In the rows, zero is written as 128.
Named moves come first, each a turn or a mirror and shown by rows before and after it. Which of them, in which order, take the first row of each pair that follows to the second? Write the first one first, as in the answered first pair.
move J:
[176 126 135 135 126 165  59  86 117  54  76 169 142 134 132 120 120 157
 103 108 121] -> [148 123 136 132 127 163  43 100  87  69  88 150 142 132 157 143 123 164
  87 111 122]
[135 127 120 127 114 134 137 134 137 112 134 153 112 115 108 141 150 110
 122 122 134] -> [117 130 118 130 112 134 120 135 121 119 135 138 111 113 130 153 151 113
 111 128 134]
[103  82 109  86 106 124 143 122 108 173 113 139 139 109 144  95  72 154
 101 134  86] -> [123  83 115  86 101 126 154 115 127 168 102 154 135 107 117  82  69 146
 112 126  85]
move X:
[106 125 138 161 127 126  95 129 133  84 122 130 160 137 141  85 115 173
 110 148 138] -> [ 95 130 131 156 121 121  87 139 105  97 131 119 148 120 159 129 132 169
 100 150 137]
[149 133 115  99 140 134 142 112 119 144 101 139 105 119 117 118 126 104
 141 107 109] -> [156 143 127 120 141 130 137 106 126 126  91 140 103 119 114 128 136 107
 136 112 114]
[151 128 131  93 129 151 172 126 158 130 103 162 133 130  79  78 122 116
 139 117 106] -> [172 153 140 152 141 137 137 116 157  83  92 173 107 114  89 145 150 119
 110 145 129]
move B:
[112 128 134 138 127 118  87 138 145  83 114 121 150 178 146 144 120 141
  89 131 139] -> [107 132 125 141 146 133  94 122 131 110  89 116 147 164 161 142 118 151
  81 133 119]
[143 125 126 116 137 133 155 122 139 135 118 120 151 135 129  85 105 135
 135 126 118] -> [145 123 124 115 137 134 147 130 148 129 132 117 150 138 124  83 104 129
 135 127 124]
[167 160 100 152 174 140 150  92 130 140  89 112 128  85 125 132 119 137
 127 149 107] -> [180 146 109 152 131 113 137 135 173  77 152 124 137 132  72 130 134 118
 156 140 145]
move Y:
[129 140 136 155 136 147  86 113 111  96  75 124 108 106 150 149 118 157
  93 160 138] -> [133 146 128 148 155 142 115 106  93 139  80 118 105  82 170 155 114 151
  96 147 120]
[ 86 133 120  45  86 141 101 212 115 125 154 173 142 134 125 145 133 125
 115 139  58] -> [182 141 157 185 135 123  97 147 208  52 124 154 133 131  90 101 105 158
 150 150 113]
[126 113 129 111 106  98 133 171 131 129 177 117 119 128 126 156 154 109
 153 119 148] -> [145 120 135 143 117  97 131 153 157 103 170 118 116 127 116 143 147 117
 158 117 166]
[123 140 110 130 150 134 135 112  94 193 128 115 113  88 165 135 122 124
 158 100 115] -> [ 84 133 120 113  96 149  74 165 103 104 150 147 126 147 144 137 135 130
 115 133 135]
move P:
[169 132 124 133 131 110 156 133 126 138 149 123 115  94 113 154 148  99
 150 109 130] -> [149 119 122 132 132 109 153 137 119 155 165 105 123 103 125 144 136  96
 150 101 135]
[104 111 151 178 139 129  92 136 141  98 129  76 137 154 150 117 112 156
 126 144 147] -> [124 124 155 189 140 126  88 127 154  72 111 106 129 146 135 125 124 157
 120 148 146]
[142 119 157 139 121 106 110 160 155 105 149 137 133 132 134 129 107 133
 138 147 161] -> [160 132 157 147 132 113 117 142 154 105 127 151 123 114 133 142 111 134
 133 151 154]

Each pair is 2 to 3 moves apart.
[105 116  78 123 118 141 138 167 102 187 154 101 168 120 141 141 117 118
 149  96 110] -> [100 136 107 169 134 167  84 144 119 125  91 110 164 135 158 128  99 165
 104 148 110]
Y, B, Y
[128 145 129 123 119 157  96 130 115  94 146  90 142 122 123 160 122 153
 122 129 130] -> [130 135 122  96 131 169 131 133 116 129 141  83 148 117 120 120 103 149
 144 115 110]
Y, Y, X
[124 134 120 121 124 145 127 120 131  96 118 126 125 152 126  88 105 153
 123 139 110] -> [132 147 119 162 134 126 112 116 118  90 127 103 117 134 147 134 118 157
 123 145 129]
X, X, Y
[ 99  86 120 108 122 107 137 135 172 149 177  90 166 141 127 106  89 158
 158 116 132] -> [ 74 110 113  83 131 139 117 119 128 172 129 111 151 106 166 127  99 172
 104 136  88]
X, B, Y
[ 89  93 125 124 150 137 117 110  91 188 133  96 150 125 176 116 120 127
 142 119 109] -> [108  86 131  96 135 150 136 115 122 152 117 142 157 155 132  66 105 122
 152 115  97]
X, Y, J
[ 98 130 120 118 156 127 115 102  96 162 118  93 148 127 160  88  82 123
 126 137 123] -> [118 124 129 155 141 113  93 114 144 102 131  93 147 157 130  80  78 128
 137 143 161]
Y, Y, B
[134 174 142  83  81 142 110 158 159 125 128 197 113 120  91 189 175  99
 103 138 106] -> [123 176 142 173 115 115  60 137 144 119 130 121 106 109 154 216 165 143
  91 158 148]
J, Y, J
[114 131 155 123 102 143 142 137 102 163 167  65 133 155 167 145 103 106
  97 183 148] -> [188 161 166 149 121 144 167 103 141 133 134 115 103 119 117 167 124  84
 109 182 152]
J, P, X
[110 115 126 133 154 109 150 141  97 208 168  88 144 118 152 135 125 145
 173  93 128] -> [130 118 138 123 113 127 128 163 165  93 168 153 149 178  68 100 132 137
 168 117 144]
Y, J
[122 127 137 101  89 152 103 159 184  43 106 199 152 159 101 129 136 127
  94 165 144] -> [203 131 141 157 150 115 177 107 216  98 105 153 139 113  89 106 125 109
 167 121 153]
Y, B
[104 114 128 161 136 136  83 122 125  92 118 123 126 141 165 135  94 167
  85 148 142] -> [ 87 107 113  87 104 155 105 152 109 114 126 165 129 147 137 131 115 140
  83 140 102]
J, Y, Y
[186 147 139 117 172 134 187 108 151 116 133 160 105 115 102 143 126 116
 149 122 125] -> [173 122 141 103 154 133 178 127 166  92 153 152 119 155  88 117 114 112
 158 112 136]
J, P, J
[148 132 135 166 164 161 153  92 124 154  81  92 141 113 143  91  87 138
 151 108 123] -> [117 120 125  96 122 182 147 124 108 155  91 131 160 134 133  70  89 129
 133 108  92]
X, Y, X
[ 99 130 170  55 112 155 136 184 112 150 154 162 140 131 178 122 165  96
 102 118  94] -> [165 155 191 134 123 135 105 152 157  74 136 178 113 128 152 166 191 102
 104 148 137]
J, Y, X
[133  84 141 102 102 146 146 156 174  89 146 126 169 160 108 110 113 109
 122 128 102] -> [145 124 135 156 114 132 106 131 153  75 122 135 139 123 139 193 149 120
  91 159 112]
X, J, P
[130 150 145 189 153 139 115  93 115 118  88 127 116  95 147 144 114 142
 105 148 134] -> [ 81 124 149 121 115 158 106 140 118  89 102 151 146 154 127  96  98 142
  93 150 119]
Y, X, Y
[142 143 126 129 139 107  41 138  95 120 116 105  93 112 167 198 182 128
  86 158 167] -> [123  99 114  78 107  86  94 183 110 165 197  83 130 150 143 145 163  90
 153 102 174]
Y, X, B
[ 79 145 171 177 116 124  46 154 130  55 163  89 116 169 126 183 157 155
  81 163 197] -> [ 30 129 144  92 144 166 108 136  66 194 132  61 133 130 186 127 112 163
  77 125 115]
B, X
[130 102  95 114  79 125  95 123 112  93 155 128 148 135  95 151 149 128
 113 152 158] -> [177 114 102 162 136 116 132  74 122 133 117 100 129  85 104 142 129 136
 145 140 154]
Y, B
[108  89 126 145 125 108 125 154 121 166 193  58 133 146 163 112 112 138
 146  96 145] -> [154  96 140 145 122 116 147 151 177 115 172 103 137 163  97  74 103 129
 166  92 150]
Y, J
[ 82 108 128 113 105 109  83 157 112 121 131 108 138 148 134 146 143 149
 112 147 130] -> [113 116 130  69 110 128 141 150 122 146 120 145 136 143  85 121 143 123
 141 126 101]
J, Y, Y
[190 143 120 137 203 103 210  55 123 146  55 114 106  99 119 113 122 134
 162 120 114] -> [ 87 136  96  49  93  95 129 168  70 101 147 165 121 159 117 206 184 100
 105 142 136]
X, Y, B
[174 149 131 105 110 126 156 130 144 110 120 177 112 107  91 154 165  82
 146 123 120] -> [135 145 122  71  97 144 134 141 105 119 114 178 117 115 118 152 169  85
 109 129 108]
B, Y, X
[179 125 130 106  96 117 139 111 158  96 144 136 132 107 101 136 130  90
 171 103 140] -> [130  93 129 104  88 117 113 133 153  81 154 103 156 148 130  98 100 120
 158 107 156]
J, X, Y
[123 168  92 168 172 145 114 160 107 134 122 101  84  85 172 208 138 151
 110 106 129] -> [118 160 112 138 127 168  85 183 155  39 114 162 104 148 108 154 128 158
  89 131 131]
X, Y, P
[190 192 145 171 154 111 112 157 126  78 146 122 121 160 106 151 170  90
 120 146 139] -> [126 163 131 125 125 112  99 198 100  95 187 104 147 192 130 145 158  86
 111 135 137]
Y, P, Y
[127 136 103 112 138  98 150 132  93 166 135 103 124 111 123 157 127 119
 147 127 116] -> [157 140 118 157 141  87 133 120 140 103 123 103 122 125  99 141 111 138
 154 140 148]
Y, Y
[139 104 122  93 114 131 157 158 163 139 174 144 145 151  85  97 120  92
 165  92 114] -> [114 130 129 174 175 145 118 100 121 157 100  89 135 108 177 104  92 157
 103 136 103]
J, Y, B
[202 154 112 180 154 107 148 107 173  83 105 115 119 110 106 112 111 133
 151 127 163] -> [158 139  83  77 102 109 183 153 135 146 159 141 122 115  86 135 138  82
 162  89 124]
Y, J, B
[ 86 116 121 154 124 139  78 143 104  90 103  99 134 146 164 120 112 178
  86 145 148] -> [112 119 118 167 164 129 123 115  95 151  92  66 126 100 180 119 104 171
 115 119 134]
Y, X
[149 135 128 100 126 134 194 132 139 162 110 176 131 111  94 121 137 108
 127 108  94] -> [124 140 140 189 134 115 102 140 134  89 116 133 124 132 137 176 138 154
  72 156 144]
X, J, Y
[125 155 121 173 153 112 118 109 126 143 116  38 140 117 163 114  96 137
  91 156 176] -> [114 155 127 149 113 127  83 143 136  80 115  76 140 157 145 117 109 136
  69 178 182]
Y, Y, P
[160 140 132 125 113 141 123 138 168  72 131 150 135 146  70  87 109 129
 155 116 133] -> [172 155 115 147 162 125 160  99 125 166 116 105 109  80 127 134 118 123
 161  98 112]
Y, X, P
